In the rows, zero is written as 128.
A: a few groups of rows, each row roughly a mix of its group's hidden directions:
A (132 x 10):
[[ 87 113 122 127 129 104  88 120 105 170]
 [119 123 148 131 195 111 117 160 136 135]
 [ 69 119 147  95 142 117 151 125 102 122]
 [127 105 116 106 162 166 151  91 158 132]
 [139 122  97 151 167 134 126 151 131 180]
 [117 104  97  90  91 100 109 102 113 130]
 [131  91  92 115 170 123 144 160 104 120]
 [141 158 123 118  83 142  99 104 161 103]
 [145 133 175 145 142 153 148 153 171 129]
 [123  91 161 104 130 171 134 108 150 102]
 [131 170 141 137 113 170 149  94 153 113]
 [156 122  90 172 137 105 140 160 106 119]
 [126 145 101 100 147 154 159 128 175 106]
 [161 138 129 114 177 130  88 131  95 122]
 [114 120  98 128 178 160 140 129 148  92]
 [134 109 103 161 166 138 163 143  95 144]
 [123  80 169 117  98 144 136 104 124 152]
 [ 78 165 164 129 135 129 144 123 156 144]
 [120 115 131 107  79 121 166  97 125 160]
 [153  99 176 135 144 144 108 144 165 141]
 [167 173 107  92 125 134 133 153 150 140]
 [186 133 145 155 138  89 117 120 132 147]
 [ 88 167 171 115 141 126 160 132 129 113]
 [133 143 105 122 100  90 137 115  80 159]
 [119 117 119 146 127 167 106  85 156  91]
 [133 126 127 156  64 137 133 140  99 149]
 [103 102 125  88 126  96 141  98  94 109]
 [112 124  92  89 123  85 130  99 105 117]
 [ 85 116  90 128 136 138 109 165  99 146]
 [150 135 167 159 126 110 139  99 175 133]
 [135 157 114 157  97 150 159 149 161 102]
 [149 168 153 117 165 120 144  87 123 109]
 [138 156 106 145  72 108 123 107 124 156]
 [144 111 146 114 147 147 153  81 172 130]
 [102  95 127 109 158 100 150  92 135 158]
 [111 120 132 147 166  90 124 137 163 167]
 [110  90 148 170 116 102 140 107 145  98]
 [141 118 153 133 143 124  82  73 131 116]
 [153 156 128 105  88 120 149 126 149 173]
 [110 122 158 169 125 143 170 117 152 157]
 [144 103 146 157  91 169 125 129 109 160]
 [135 129 117  77  99 150 149 112 107  92]
 [112 145 180 124 115 128 129  88 155 156]
 [160 109 119 103 156 129 114 175 144  96]
 [110 171 160 130 136 154 175 120 127 113]
 [118 107 184 116 163 151 116 119 154 120]
 [117 155  89 101 109  99 159 149 102 116]
 [119 123 110 135 171 137 159 167  97 101]
 [ 99 150  93 155 109  88  99 148 122 123]
 [ 77 126 150 142 150 104 170 119 125 113]
 [131 167 135 122  79 142  88 140 120 105]
 [128  74 128 126 140  96 103 133 104 163]
 [169 134 148  99  97  97 138 139  95 109]
 [113 127 140 152 175 170 151 105 150 124]
 [121  52 122 119 127 113 125 126 115 139]
 [ 91 121  74 141 151  93 124 144 124 132]
 [104 159  95 121 125 145 117 155  85  99]
 [154 143 111  73 124 139 158 119 150 156]
 [144 128 136  90 170 113 133  89 138 163]
 [125 125 175 103  97  87 109 137 118 151]
 [166 130 146 135 152 151  72 148 122 120]
 [169 152 142 130 173 143  93 142 146 137]
 [106 124 157 149 113 140 171 145 168 154]
 [160 132 107 133 106 125 133 171  82 105]
 [ 90 108 151 130 127  94 112 129 117  77]
 [149 116 188 119  93 124 106 124 132 151]
 [ 90 169 105 132 117  99 163 111 128 149]
 [117 174 107 160 130 158 147 131 131  90]
 [106 152 139 163 108 136 167  86 120 146]
 [165  72 121 120 116 142  90 134 135 123]
 [ 97 170 131 124  93 101  97 129 148 107]
 [121 117 115 112 113 124 188 149 109  92]
 [113 129 135 181 132 100 123 154  91 152]
 [ 89 133 122 123  86 109 160  92 127 150]
 [144 141  90 115 151 142 182 146 113 111]
 [129 113 111  72 114 106 117 165 149 111]
 [138 120 172 172 128 154 133  96 139 154]
 [110 152 107 136  95 158 162 162 148 107]
 [ 94 122 103 172 137 117  94 141  98 109]
 [ 82 165  91 155 134 105 143 135 123 123]
 [118 160 113  88 111 117  85 160 114 120]
 [142 139 135 120 146 164 123 160 182 106]
 [153 130 150 178 150 157 119  93 110 134]
 [152 120 148 165  89 117 144 119 165 101]
 [173  79 137 135 134 134 127 139  97 156]
 [117  74 114 119 169 114  96 133 144 136]
 [ 86 150 128  94 126 101 132 172 145 139]
 [120  71 137  96 142 102 148 126 104 146]
 [113 129 104 102 143 147 159 144 181 106]
 [117 172 115 105 118 123 171 158 141 101]
 [119  83 164 128 116 128 111 135 163 166]
 [ 77 108 111 110 125  85 141 119 125 156]
 [135 128 150 153 138 117 183 109 169 118]
 [144 109 140 122 179 124  87 166 132 125]
 [132  98 125 127 100 190 136 140 113 104]
 [ 78 122 117 118 134 123 108 164 102 164]
 [128 148 110 161 188 136 109 131 133 103]
 [132 115 126 124  75 155  86 156 134 144]
 [123 167 116 162  94 107 151 127  99 154]
 [124 140 112 138 124 128 118 108  69  84]
 [133 165 120 149  92  82 126 133 111 157]
 [112 125 121  87 149 109 182 138 105 139]
 [139 143 119 140 157 175 115 131 129  76]
 [179 109 113 109 148 137 106 146 129  87]
 [107 125  98  90 145  86 160 139 132 107]
 [161 162 133 136 180 134 104 128 153 145]
 [114 131 152 114 150 155 152  81 165 143]
 [159 105 101 130 111 104 119 166  84 132]
 [ 98 126 103 127 100 144 158 152 152  84]
 [110 109 101 108 189 136 138 124 139 104]
 [127  72 113 103 152 102 103 128 138 152]
 [114 161 152  91 109 141  92 109 106 103]
 [130 164 112 150 115 123  82 166 109 148]
 [105 108 181 148 109 137 123 104 150  98]
 [133  78 109 104 172 126 130 156 116 117]
 [117 135 169 151 120  73 155 143 130 139]
 [131 130  80 109 128 123 176 103 124 157]
 [140 118 104 102 156 122 105 183 128 103]
 [106 106 149 153 112 133  94 107 121 178]
 [154  89 150 132 121 140 167 123 173 121]
 [182 153 119 154 152 122 103 104 119 112]
 [134 137 159 112  77  98 129 145 152 155]
 [157  89 131 119 141 147 148  87 166 127]
 [ 87  97 126 172 135 154 139 125 142  98]
 [144 165  90 106 103 119 141 122  85 118]
 [178 142 129 158 135  92 124 149 128 162]
 [ 87 114  96 112 153 151 121 120  92 100]
 [156 156 135 136 161 121  83 130  95 105]
 [113 189 132 154 120 141 160 109 111 124]
 [151 144  97  90 137 137 116 157  85 143]
 [124 118  99  69 102  99 118 139 132 111]
 [111 113 172 163 154 130 129 109 141 168]]
the one row of each list that fits no group (the others fit one group, some only roughly):
  k_716: [155 103 104 122 178 113 110 108  96 140]
  k_79: [ 99 129 109 136 125 100 160  75 106 140]
  k_297: [100  84 137 143 134 137 178  99 126 123]
  k_650: [122 181 152 144 164 111 106 108 118 146]
  k_246: [140 146 151 162 113 157 176 101 145 129]
  k_628: [114 126 148  69 143 132 124 139 149  87]
  k_498: [123 158  79 123 104 131 169 134 154 143]
  k_291: [143 159 167  95 134 118 155 111 157 156]
  k_629: [137 141  87  80 144 115 154 123 108 155]
  k_394: [122 156 153 152 158 104 123  93 170 122]
 -> k_297
  k_296: [114 142 112 141 139 145  71 105 104  98]
  k_957: [106 156 120 113 138 122 111 173 107 174]
  k_575: [171 120 107 104 103 154 139 119 122  83]
  k_749: [175 145  99 104 123 159  99 135 102 126]
  k_64: [126 108 100 107  86 145 159 170 117 127]
  k_9: [153  93 119  77 119 130  98 120 158 121]
  k_881: [120 151 134 127 129  78  98 174 126 108]
  k_883: [135 118 145 164 169 122 127 176 155 128]
  k_721: [ 79 173 136 148 140 131  99 110 129 109]
  k_833: [131 124 120 160 102 186 144 157 141 119]
  k_341: [149 136 125 107  95 165 138 176 150 113]
  k_506: [147 103 139 100 100 155  93  90 148 120]
  k_631: [130  88 111  80 149 125 128 126 102 163]
 -> k_883
  k_292: [ 99 162 140 151 157 140 144 120 172 152]
  k_499: [101 173 134 117 115 103 150 161 103 102]
  k_301: [161  94  85 115 121 113 131 137  97 159]
  k_986: [ 98 137 131 130  63 143 133 132 140 157]
  k_140: [113  99 132  94 172  84 112 123 120 139]
  k_774: [ 92  92  92 167 156 119 127 139 120 126]
  k_107: [174 136 168 173 121 133 133 128 124 154]
  k_511: [133 148 122  73 140  93 112 152 131 100]
  k_136: [111 150  81  94 138 120 169 114 145 122]
  k_905: [161 101 124  78 112 128 106 146 154 105]
  k_419: [ 92 133  91 138 161 129 111 156  88 131]
  k_174: [134 113 131 152 131 120  96 141 151 190]
 -> k_107
  k_462: [ 94  90 116 119 139 142 155  81 113 115]
  k_663: [148 146 124  69 109  98 114 124 136  99]
  k_101: [ 89  97 134 134 165 124 134  91 127  94]
  k_666: [114 115 146 151 183 122 152 158 146 149]
  k_47: [102 123 137  86  87 133 158 125 125 165]
  k_485: [153 119 161 109 108 176 121 144 161 114]
  k_497: [ 75  98 128 117 142  92 153 113 141 114]
  k_834: [125 141 165 173 116  93  91 122 114 130]
  k_891: [138  91 114 129 101 131 183 110 147 108]
  k_600: [ 82 106 120 133 116 141 146 120 117  73]
  k_680: [115 129 125  94  70  96 150 140 121 118]
 -> k_47
  k_412: [142 141  87 130 116 165 113 114 163  92]
  k_944: [126 155  96 172 155 102 131 103 102 136]
  k_726: [112 145 113 164 104 124 148 187 126 133]
  k_476: [152 156 160 118 160 140  96 133 110 166]
  k_518: [145 152  92  90 134 108 133 119 107  84]
  k_33: [135 116  92 103 116 132 132 183 136  94]
  k_231: [169 170 118 164 138 161 118 111 122 130]
  k_435: [172 131 145 101 103 141 121 107 105 170]
  k_700: [ 81 117 110 130 171 100 151 123 130 155]
  k_445: [144 114 133 180 120 177 154 135 138 132]
  k_249: [122 168 164 156 150 156 111 159 132 146]
  k_217: [129 136 156 134 123  75 103 157 150 157]
 -> k_476
  k_500: [121 106  95 157 134  98  79 152 122 134]
  k_859: [144 158 143 110 144 123  72 116 102 153]
  k_707: [152 150 131 128  81 133 145 104 121 176]
  k_788: [133 156 135 176 109 143  96 149 120  93]
  k_781: [153 151  92 130 149 118 118 122  75 152]
  k_315: [119 143 134 145 131 142  95 157 141  68]
  k_658: [168 155 124 164 134 118  80 124 139 147]
  k_689: [156 142 115  98 149 177 150 134 161 136]
  k_245: [130 154 160 109 128 102  93 141 115 175]
  k_308: [110 151 118 190  99 149 142 122 132 114]
  k_894: [172  92 132  89 108 140 135 124 149 154]
  k_607: [152 125 123 128 154 131 113 149 117  61]
  k_225: [128 111 154  79  81 133 153 115 141 126]
  k_769: [101 171 123 156 142 102 160 159 110 124]
  k_823: [ 84 121 144 147 113 109 177 152 147 131]
 -> k_607
  k_317: [150 128 167  88 156 146 104 127 160 114]
  k_645: [129 110 138  91 117 113 154 108 102  76]
  k_818: [195 127 106 131 114 138 154 124 126 105]
  k_862: [182 144 101 108  99 144 132 135 112 100]
  k_226: [124 119 105 130 191 113 143 131  92 140]
  k_344: [110 153 155 109 121  95  72 142 128 119]
  k_632: [149 113 119 100 107 165 168 116 157 103]
  k_586: [105 115 113 103  86  82 153 123 106 128]
  k_824: [120 110  78 151  85 149 146 132 107 129]
  k_192: [162 109 107 117 126 138 170 130 148  82]
  k_799: [140  85 128 145 159 151 122 120 119 178]
 -> k_344
  k_8: [111 141 139 150 129 139 131  75 164 163]
  k_933: [167 145 109 100 131 159 106  92 120 100]
  k_388: [125 161 150 163 159 137  89 126 103 150]
  k_835: [114 146  90 119 141 155 123 101 167  92]
  k_130: [140 148  93  88 149 105 165 148 140 115]
  k_203: [130  98 106 120 110 117 188 104 143 115]
  k_900: [139 135 159 100 156 135  98 175 154 124]
  k_509: [138  75 101 137 145 140 110 173 133 129]
  k_141: [113 130 160 119  65 132  98 136 141 119]
  k_782: [191 158 111 120 155 120 145 139 121 132]
 -> k_130
  k_701: [166 147 151 132  90 177 122 145 133 127]
  k_845: [ 88 103  80 138 133 130 161 147 115 111]
  k_638: [107 104 170 100 128  86 114 120 132 158]
  k_298: [107 132 153 147  94 152 125 170 150 162]
  k_609: [ 97  79 111 132 120 135 152 100  92 116]
  k_805: [ 97 139  81 167 141 150 137 153 126 109]
  k_21: [117 143 140 145 124 103 139 169 146 183]
  k_144: [130 130 122  92 161 149 179 133 146 152]
  k_612: [110 128 107  88 126 149 166 109 154  92]
  k_822: [114 158 131 109 128 104 100 188 120 119]
  k_436: [168 124 130 137  92 139 145  91 133 169]
 -> k_822
  k_37: [135 151 143  75 105 138 132 150 131 169]
  k_504: [108 151 142 112 111  98 141 156  78 106]
  k_963: [108 122 166 114 143  92  97 107  92 141]
  k_762: [110 140 106 133 167 140 187 118 112 135]
  k_950: [159 127 169 101  95 150 118 153 156 138]
  k_537: [143 135 142 178 130 124  83 137  95 148]
  k_287: [118 145  97 145 137  81 129 112  83 143]
  k_667: [126 109 104 120  58 114 127 141 132 143]
  k_539: [116 146  95 169  98 108 128 173 131 132]
  k_851: [110 166  74 122 121 128 135 116 154  98]
  k_917: [136 140 101 109 108 120  97 157 134  74]
  k_353: [155 102  94 130 166 118 111 107  94 105]
  k_52: [176 118 110 148 140 152 158 116 131  88]
 -> k_667
  k_370: [108 143 137  99 115 109 128 142  74  91]
  k_220: [ 86 124 142 150 138  92  99 153 108 155]
  k_450: [104 115 109  90 108 107  88 163 127 144]
  k_423: [171 132 128 148 167 108 108 115 141 169]
  k_731: [140 168  89 120 145 100 147 132 144 166]
  k_46: [165 142 115 119  93 131 167 169 143 137]
  k_836: [107 102 126 141 165 121 127  75  98 128]
  k_530: [157 158 102  90 134 112  99 129 112 163]
  k_224: [148  79 150 111 139 115 147  84 139 117]
  k_358: [107  83 137 138 159  86 130 139 112 155]
  k_939: [167 140 169 140 118 162  90 112 130 128]
  k_535: [115  96 160 171 150 153  94 136 121 122]
 -> k_530
  k_157: [161  85 102 129 159 134 145 153 137  98]
  k_856: [ 84 131  96 150 146 117 132 116  87 154]
  k_234: [ 99 150 124 189 151 130 121 150 118 111]
  k_671: [113 128  97 105 102  93  78 139 142 116]
  k_750: [115 170 136  97 113 110 159 149 101  98]
  k_601: [136 149  95 164 148 155 135 167 105 108]
  k_633: [126 117 129  93 157 166  93 138 108  94]
  k_583: [ 97  89 144  89 119 126 139 127 131  82]
  k_960: [142 104 142  89 146 140 166  99 141 161]
  k_715: [129 139 113 180 139  90 138 165 111 141]
  k_889: [137 150 115 181 143 121  98 141  88 125]
  k_654: [170 135 138  91 152 117  91 114 122  97]
  k_401: [ 94 124  73 142 125 115 152 135  93 134]
 -> k_633
  k_510: [ 87  82 125 124 104  94 147 145 132 144]
  k_396: [161 141 128 161 135 144 121 102 102 178]
  k_899: [ 75  86 123 151 119 116 133 160 117 132]
  k_884: [ 74 147 140 155 147  95 139 127 124 156]
  k_988: [ 88 156 164 117 166 117 116  97 119 124]
  k_117: [117 126 134 147 141 112 110 184  96  95]
  k_673: [ 75 151 135 104 117  88 142 119 130 152]
  k_210: [130 149 112 101 141 178 117  90 122  99]
  k_186: [120 100  72 102 109 141 135 129 162 139]
  k_677: [103 140 158 128 154  94 127 147 124 180]
 -> k_186
  k_918: [ 87 191 135 147 136 126 122 136 119 113]
  k_478: [133  90 106 161 135 132 121 100 115  79]
  k_151: [140 126 123  98 179  99 161 157 126 121]
  k_941: [136 166 127  71 127 156 145 127 108 110]
  k_26: [119  75 115 113 107 148 173 129 138 113]
  k_281: [123 148  71 150 127 124 159 101 130 153]
  k_123: [134 137  93 114 156 149  79 124  91 133]
  k_266: [ 96 163 127  86 105 108  92 128 117 140]
  k_887: [160 175 125 113 134 165 129  99 129 100]
  k_265: [144 142  88 151 119 165 121 176 116 133]
 -> k_151
  k_259: [100 164 148 174 127 126 111 158 115 104]
  k_289: [162 173 114 144 144 109  96 147 101 138]
  k_86: [131 114 138 146 165 136 173 107 112 170]
  k_122: [147 143 144  74 150  98 103 125 138 102]
  k_232: [147 122  90 103  81 144  97 144 116 113]
  k_34: [152 126  73 144 122 125 160 136  94 145]
  k_434: [143 172  76 117 149 104 135 130 115 147]
  k_643: [ 99 168 153 144 148  90 159 138 110 125]
  k_371: [145 100 164 131 144 140  87 112  86 129]
  k_547: [122 133 134 145 120 124  54 120 116 145]
  k_335: [183  94 125 139 152 137 109 109 100 132]
 -> k_335
  k_424: [160 152 121 166 107 122 110 170 144 153]
  k_558: [167  87 129  84 131 141 127  93 121 127]
  k_507: [122 174 146 167 140 146 100 122  98 147]
  k_826: [100 162 151 171 158 135 124 130 112 158]
  k_956: [166 112 106 140 127 111 170 112 109 168]
  k_329: [ 81 126 153 142 158  94 119 124 130 164]
  k_24: [131 128 162 123 159 120  66 133 122 149]
  k_271: [117 115  94  86 162 151 153 114 103 116]
  k_261: [177 114 100 102 112 146 160 108 117 147]
  k_379: [178 117 115 161 124 170 134 137 104 117]
  k_422: [118 134 125  84 157 144 168 146 122  90]
  k_866: [135 107 144 108 172 110 165 139 167 119]
  k_56: [ 86 168 136 131 171 136 133 107 107 115]
  k_655: [126  76  91 161 138 102 120 143 112 130]
  k_771: [128 143  87 147  89 167 149 144 110 114]
 -> k_956
  k_819: [115 129 128  98  78  94 161 128 152 139]
  k_127: [159 111 124  69 158 139 105 127 142 133]
  k_578: [ 92 133 151 117  95 128 118 165 153 165]
  k_548: [128 122 131 160  74 141 118 141 174 123]
  k_520: [105 176 101 133 161 159 103 137 121 142]
  k_920: [132 157 120 163 101 146 117 171 144  96]
  k_777: [104 145 122 159  77 110 122 152 113  98]
  k_161: [130 171 149 170 104 113 114 101 138 103]
  k_525: [ 98  89 121 104 103 101  99 123 133 163]
  k_83: [159  97 136  74 115 128 102 144 125 105]
  k_801: [155  75 127 152 119  90 134 144 130 152]
 -> k_127
  k_858: [143 122 117 146 183 112 120 106  88 108]
  k_728: [121 150 116 103 117 118 123 172 119  74]
  k_409: [ 93 162 169 137 145  91 109 118 121 144]
  k_554: [120 136 134 176 132 155 117 152 161  88]
  k_514: [ 87 105 105 130 150  80 149 115 109 128]
  k_542: [184 108 115 145  97 131 106 143 150 146]
  k_212: [ 97 122  89 104 134 100 161 148 160 135]
  k_156: [165 128 130 126  93 136 157 100 111 172]
  k_754: [131 142 161 188 109 135 142 127 160 124]
  k_247: [139  73 116 121 128 110 173 149 129 147]
  k_360: [133 183 156 127 101 158 109 152 138 129]
  k_260: [146 142 128 173 124 144 124 169  96  96]
  k_109: [158 172 133  96 152 118 109 136 132  89]
  k_564: [134 151 119 187 164 129 105 129 106 140]
 -> k_754
  k_398: [200 135 119 120 106 128 152 130 130 119]
  k_410: [178 163 138 143 116 143 124 129 139 172]
  k_946: [130  92 138 121  73 118 134 156 143 158]
  k_577: [114 103 135 105 127 134 190 102 133 151]
  k_561: [154 100 171 121 140 102 136  83 132 112]
  k_636: [159 145 152  85  80 123 120 124 109 135]
  k_734: [ 92 126 142 128  77 106 155 101 132 106]
  k_312: [160  98  89 148 107 162 109 141 109 113]
  k_116: [141 140 144 157 110 172 142  96 147 163]
  k_959: [103 154  76 123 142 137 153 111 151 100]
  k_768: [115 155 110 138 136 106 105  88  78 133]
  k_528: [111 153 106 167 107  88 125 123  88 131]
  k_36: [138 136 164 141 184 120  93 112 116 137]
 -> k_577
  k_268: [129 127 126 158 142 164 103 187 133 136]
  k_670: [130 137 165 139 166  85 107 104 105 139]
  k_135: [136 147 141 145 106 146  90  93 152  88]
  k_59: [141  97  96  85 156 142 133 157 121 153]
  k_250: [157 147 126  74 130 136 142  85 114 138]
  k_484: [ 98 169 124 158 145 117 115 160 126 165]
  k_724: [178  93 130 121 118 147 139  94 145 101]
  k_992: [113 135 100 174 102 161 118 131  94 146]
  k_44: [119 131 100 118 178  98 124  96  96 117]
  k_310: [168 114 147 106  84 159 143 114 146 142]
  k_342: [140 131 122  79 123 115 176 148  97 125]
  k_685: [148 169 122 126  92 147  97 164 134 149]
  k_574: [181 151 108 114 112 114 158 152 105 116]
 -> k_310
  k_990: [128 142 108 120  88  96  82 150 132 102]
  k_585: [129 117  88 106  73 135 154 145 137 113]
  k_967: [129 139 162 120 107 121  65 124 119 152]
  k_282: [104  91 152 129 150 158 133 109 172 111]
  k_311: [ 93 151 110  95 111 156 129  91 150 108]
  k_91: [151 118  93  83 128 106 134 120 118  83]
  k_105: [148 106  96 121 100 147 166 156 146  98]
  k_487: [180 103  82 121 125 148 145 145 133 136]
  k_503: [160  99 100  96 126 133 174 149 112 123]
  k_277: [135 127 117 119 136 149 118 200 148 117]
 -> k_311
  k_743: [130 117 119 108 109 108 164  68 130 114]
  k_893: [129  88 109 120 150 116  93 135 167 160]
  k_460: [135 135 101 145 126 109 121 119  61 150]
  k_39: [122  63 119 135 134 142 108  92 141 125]
  k_134: [108 163 174 142 115 142 157 131 161 144]
  k_816: [ 87 124  90 179 128 128 148 119 112 121]
  k_775: [112 135  99 174 109 159 147 119  94 144]
  k_758: [165  84 133  87 133 125 105 107 105 136]
  k_490: [109 146 128 138  68 147 135 162 144 108]
  k_467: [112  99  79 147 109 126 164 109 106 140]
  k_914: [144 152  93 121 111 141  84 136  87 110]
  k_314: [ 85 154 139 167 149 118 103 128 148 157]
  k_897: [144 144 133  92  75 103  96 126 140 118]
  k_206: [168 140 143 133 170  92 138 119 130 163]
 -> k_893
